128 stands for zero in the data rows.
Some points:
[215 142 144 119  69 148 144 125 144 136  97 105 174 136 102 117 114 176  87 181 151 106 169 142 163 117  92 154 108  96 141 119 113 162 176 135  60  65 178  93 131 164 170 108 107 137  82 125]
[139 183 126  95  66 151 146  80 140 172 145  64 155 117  99 203 117 153 116 134 156  92 167 162 133 163 139 144 153 154 174 144 100 133 183 103  89 141 116 116 169  41 115 118 109  95 136  73]
[101 154 107 187 129 233  90 118 127 147  98  97 163 126 124 153 149 141 160 134 114  96 125 117 150 135 112 189 119 139 131 112  83 136 156 112 131 162 165 177 118  43 127  74 112 158 119 193]
[211 159 101 101 111 158 117  84 171 158 110  71 120 172 116 134 148 173 129 169  46 154 172 125 132 106 168 170  91 108  93 102 110 138  13  58 132 116 131 107 200  98 141 150 125 131 152 121]
[164 135 101 126 123 148 128  89 111 170  94 124 148 142  97 112 137 137  83 210 129 174  76 155 151 136 168 171 119 165 180  98 138 107 193 129 146 109 192 126 100 104 120 131  75  49 186 149]
[180 178  64 110  95 110 132  89 109 171  93 142 109 128 204 124 128 132 141 126 156  98 123 150 147 127 145 183 115 123 180 142 151 171 119 119  88 190 157 140 111  76 207 142 163 142 149 126]
[ 64 119 110 100  70 159 108 115 135 132 126 120 154 106 115 115 111 138 110 172 103  75 217 147 168 143 108 104 102 146 166 127 122 151 107 153 167 155 179  89 123  68 144 206 100 181 102  90]
[143 167 123 118  92 136  80 142  82 172 123  50 164 170 154 124 117 142 138  94 169 126 131 147 165 165 105 138  90 138 128 195  70 115 141 174 101 104 171 109 133 109 146 164  88 153 161 135]
[162 148  98  84  70 127  90 110 133 135 144 145  96  83 123 170 156 133 122 181 159 125  99 154 110 159  81 168  49 145 159 167  79 150 114 161 122  98 144 122 160 146  76 118 144 218 147 152]
[170 141 139 181  33  92 118 138 110 181 118 126 116  73  94 136 123 120 148 158 111 146 107 112 162 166 144 184 144 122 147 121  97  96  85  95 106  73 102 109 161  63 174 177 132 150 131 150]
[179 108 110 115 113 174  96 120 141 153 137 111 137  96  86 119 101 108 164 116 154 133 143 158 154  94 110 134 106 127 199 159 161 148 123 130 109  81  75 164 138 159 122 149  73 101  87 128]
[100 164 143 117 159  75 141  93 161 124  74  93  96 154 148 157 140 111  97  85  95 142  96 112 156 123 112 157 103 147 149  91  62 155 155 107  91  91 126 124 121  64 158 128  80 172 166 120]
[122 182  83  99 111 203 138  80 115 161 103  82 121 117 116 119 119 140 216 160  49  88  51  86 113 121 140 156 122 123 138 143 106 171 130 143  79  46 131  82 156 108 117 169 141  71 139 140]
[163 112 107 114 161 143 132  96 113 150 112 105  96 129 217 132 153 148 135 216 195 118 141 123 130 109 103 123 178 102 130 117 149 122 145 115  87 103 135 129 160  72  95 163  83 145 110 135]
[159 133 125  96  87 106 131 146 139 167 114 143 132 149  92 115 143 128 154 148 101 102 191  95 140 132 105 175 137 146 124 141  58 132 212 159  68 142 137 180 178  90 125 178 157 119 149 140]
[168 174 131  93 114 213 144 195 120 199  64 111 111 158  99 161 144 106 108 139 164 113 141 133 110 148 105 179 125 114 162 140 101 164 155 106 130 126 111  92 114 118 132 199  78 177 106 121]
[138 139 113 112  77 119 150 134 179 132  85  53 158 101  91 136 187 124 162 144 187 113 161 109 137 156 150 145 105 100 139 124 236 132 103 145 153  84 141 138 141  83 128 159 113 180 164 136]
[175 148 110 112  74 157 107 157  99 157 107  88 182 100 138 122 151 131  96 121  50  77 148  94 128 165  98 153  95 127 117  45 136 137 191 142 147 125 136 132 153  97 105 131  94 174 157  75]
[143 142 166  84 174  90 109 116 136 127 109  64 161  97 114 180 141 105 150 203 131 108 159 103 124 151 118 173  83 120 156 126 108 147 155 136 146 164 105 104 125 182 146 164 140  50 142 157]
[107 118  66 166 127  91 133 142 102 153 124  75 150 143 118 147 100  87  85 160 183  85 155 166 139 104 179 205 150 120 113  83 106 178 151 119 105  76 135 136 184 132 100 157 128 134 162 151]
[145 179  89  82  94 115 139 100 100 167 102 116 108 121 121  91 145 163 142 128 121 116 181 115 137 158 147 178 176 172 147 113 109 152  36 162  88 126  99 132 134 157 116 102  59 128 125 203]
[151 181 129 130 135 133 146 163 122 138 104 108 133 117 170 144 145 128 142 191 106 130 178  97 194 162 102 184 158 166 193 187 127 173 118  68  91  77 189  93 163 110  91 133 108 115 163 156]
[184 135 128 103  68 192 110 137 103 123 122 132 105 104 147 215 122 154 161 140 123 151 141 110 144  85 160 163 121 156 137  84 140 153 153 148  93 144 158  87 146  45 159 145  64 162 170 161]
[162 132  84 133 129 128 142 106 140 233 126 109 168  85 135 161 113 113 140 120 115 169 187  75 128 136 121 160 129 126 111 151 132 158 182 146 149 108 214 124 133 131 131 124 101 195 135 102]
[181 157 101  86  68 142 159 161  97 155 116  76 166  98 156 145 187  82 106 139 163 158 137 142 106 112 151 145 130 129 165 144  42 145  63 141 102 109 213 171 137  71 132 168 111 108  81 124]
[ 89 170 102 103  75 158  57 111 143 178  90 117 120  82 109 133 151 113 119 180 209 151 181 108 147 167 111 130 135 140 145 103  91 159 169 124  94  81 121 123 187  97 185  98 101 105 141 151]
[121 113 132 144  50 131 157 125 124 191 118  87 136 159 133 143 151 156 101 190 145  85 101  77 144 117 115 145 111 143 221 156 122 150 115 129 108 114 117 135 165 137 157 125  76 165 172 186]
[139  96 104  64 134 179 149 109 114 139 114 103 131 118 100 172 111 145  78  96 111 128  82 122 122 154 156 128 148 142 101 193 148 129 122 114  88 124 167 121 178 149 178 140 107 125 122 173]
[150 133 150 178 146 139 150 103  96 164  96 121 165 142 164 115 143 138 124 147 110 134 151 154 143 151 206  98 123 141 132 177  74 161  85 140 137  81  42 119 163 117 122 104 111 140 153 117]
[187 143  93 105 114 151 118 105 137 139 108 117 135 136 132 133 169 154 116  97 196 140 162  65 176 135 148 155 136 138 192 123  56 105 163 143 184 114 103  67 136 153 117 134 146 132  74 121]
[161 188  99  88 114 147 168 139 119 182 115 130 168 133 163 193 117 144  92 165 166  97 161 129 156 133 113 153  97 172  98 131 150 114  96 129 166  38  93 153 126  63 148 130 147 128 123 182]
[161 150 130 123 184 120 125 159  80 147 114 124 141 144  79  91 123 133 155 159 157 153 116 115 124 145  65 117 110 140 173 127 172 133  51 174 130 115 169  95 173  84 171  90 140 153 124  88]
[ 43 143 129  91  18 121 104 118  90 149 142 121 156 199 133 145 151  93 157 123 125 136 120 106 117  95 119 176 121 103 111  95 142 170 193  84 133 105 161  99 125  68 135 102 135  94 100 133]
[126 108 124 155 107 149 153 107 100 166 100 136  87  87 116 159 138 192 127 123 195 118 162  77 117 144  82 159  51 133 129 134  84 156  63 101 109 103 186 130 140 140 126 154 109  61 169  85]
[119 204 122 129 122 118 169 154 104 128 128 103  89  82 105  87 156 187 180 157 118 141 150 149 112 109 177 181  87 159 146 139  97 140 239 127 177  95 178 140 166 120 187 150  92 158 118 147]
[139 118 117  94  73 226 171 101 113 150 106  75  96 114 160 103 145  52 137 142 157 130 160 105 150 131 133 207 105 183 153 108 131 100 118 132 106  97 133 101 161 122 170 128 123 146 169 114]
[146 117  98  73 110 148  96 106 100 154 104 101 117 132 106 166 166 175 156 125 119 116 160 165 134 144 100 137 232 146 162 137  92 111 122 109 163  57 178 148 120 158 157 142 127 164 189 120]
[117 152 133 113 105 143 103 122  54 166 101  75 170  71  95 133 180 179 133 124 120  99 158 116 168  76 127 142  96 168 143  86 131 139 148  94  67 119 123 115 137 118 116 160 170 179 100 121]
[116 186  83 176 100 162 161 125 150 142 150 146 197 115 164 130 147 149 106 168 168 169 132 111 104 158 109 149 153 142 166  88  77 127 155 100  70 114 103 115  93 144 151 204 128 127 165 150]
[158  80 112  48 100 143 138  87 111 161  87 136 228 124 106 100 136 146 178 145 180 127 117 123 141 163 134 160 102 146 148 112  73 161 112 104 102  96 144 129 162 104 165 157  72 209 119 147]
[ 84 162 146  96 114 143  94 199 180 161  95 117 143 109 198 160 110 200 154 131 132 148  97 112 155 124 185 177 133 129 156  95 142 133 108 123 106 100 145 142 156 119 122 139 130 131 133  86]
[180 181 111 143  68  97 133 113 147 158  95 121 172 125 130 151 158  97 184 160 158  76  65 128 162  92 129 116 117 199 113 127 111 125 110  97 140 144 158 107 170 145 142 147  45 103 154 110]
These points spread out most along one direction. Take the direction at right angles to it along which they spread out most. Then take the direction at right angles to both along which they spread out most. Go by this last direction. How many in every 100 of the points above lie lower along it than each point below? Round to a whole number. More than half of the points above lie lower than the first one.
[159 133 125  96  87 106 131 146 139 167 114 143 132 149  92 115 143 128 154 148 101 102 191  95 140 132 105 175 137 146 124 141  58 132 212 159  68 142 137 180 178  90 125 178 157 119 149 140] 79
[184 135 128 103  68 192 110 137 103 123 122 132 105 104 147 215 122 154 161 140 123 151 141 110 144  85 160 163 121 156 137  84 140 153 153 148  93 144 158  87 146  45 159 145  64 162 170 161] 7
[126 108 124 155 107 149 153 107 100 166 100 136  87  87 116 159 138 192 127 123 195 118 162  77 117 144  82 159  51 133 129 134  84 156  63 101 109 103 186 130 140 140 126 154 109  61 169  85] 69
[122 182  83  99 111 203 138  80 115 161 103  82 121 117 116 119 119 140 216 160  49  88  51  86 113 121 140 156 122 123 138 143 106 171 130 143  79  46 131  82 156 108 117 169 141  71 139 140] 24
[158  80 112  48 100 143 138  87 111 161  87 136 228 124 106 100 136 146 178 145 180 127 117 123 141 163 134 160 102 146 148 112  73 161 112 104 102  96 144 129 162 104 165 157  72 209 119 147] 31
[143 167 123 118  92 136  80 142  82 172 123  50 164 170 154 124 117 142 138  94 169 126 131 147 165 165 105 138  90 138 128 195  70 115 141 174 101 104 171 109 133 109 146 164  88 153 161 135] 60
[146 117  98  73 110 148  96 106 100 154 104 101 117 132 106 166 166 175 156 125 119 116 160 165 134 144 100 137 232 146 162 137  92 111 122 109 163  57 178 148 120 158 157 142 127 164 189 120] 50
[161 150 130 123 184 120 125 159  80 147 114 124 141 144  79  91 123 133 155 159 157 153 116 115 124 145  65 117 110 140 173 127 172 133  51 174 130 115 169  95 173  84 171  90 140 153 124  88] 12
[121 113 132 144  50 131 157 125 124 191 118  87 136 159 133 143 151 156 101 190 145  85 101  77 144 117 115 145 111 143 221 156 122 150 115 129 108 114 117 135 165 137 157 125  76 165 172 186] 74
[117 152 133 113 105 143 103 122  54 166 101  75 170  71  95 133 180 179 133 124 120  99 158 116 168  76 127 142  96 168 143  86 131 139 148  94  67 119 123 115 137 118 116 160 170 179 100 121] 14
[ 43 143 129  91  18 121 104 118  90 149 142 121 156 199 133 145 151  93 157 123 125 136 120 106 117  95 119 176 121 103 111  95 142 170 193  84 133 105 161  99 125  68 135 102 135  94 100 133] 26
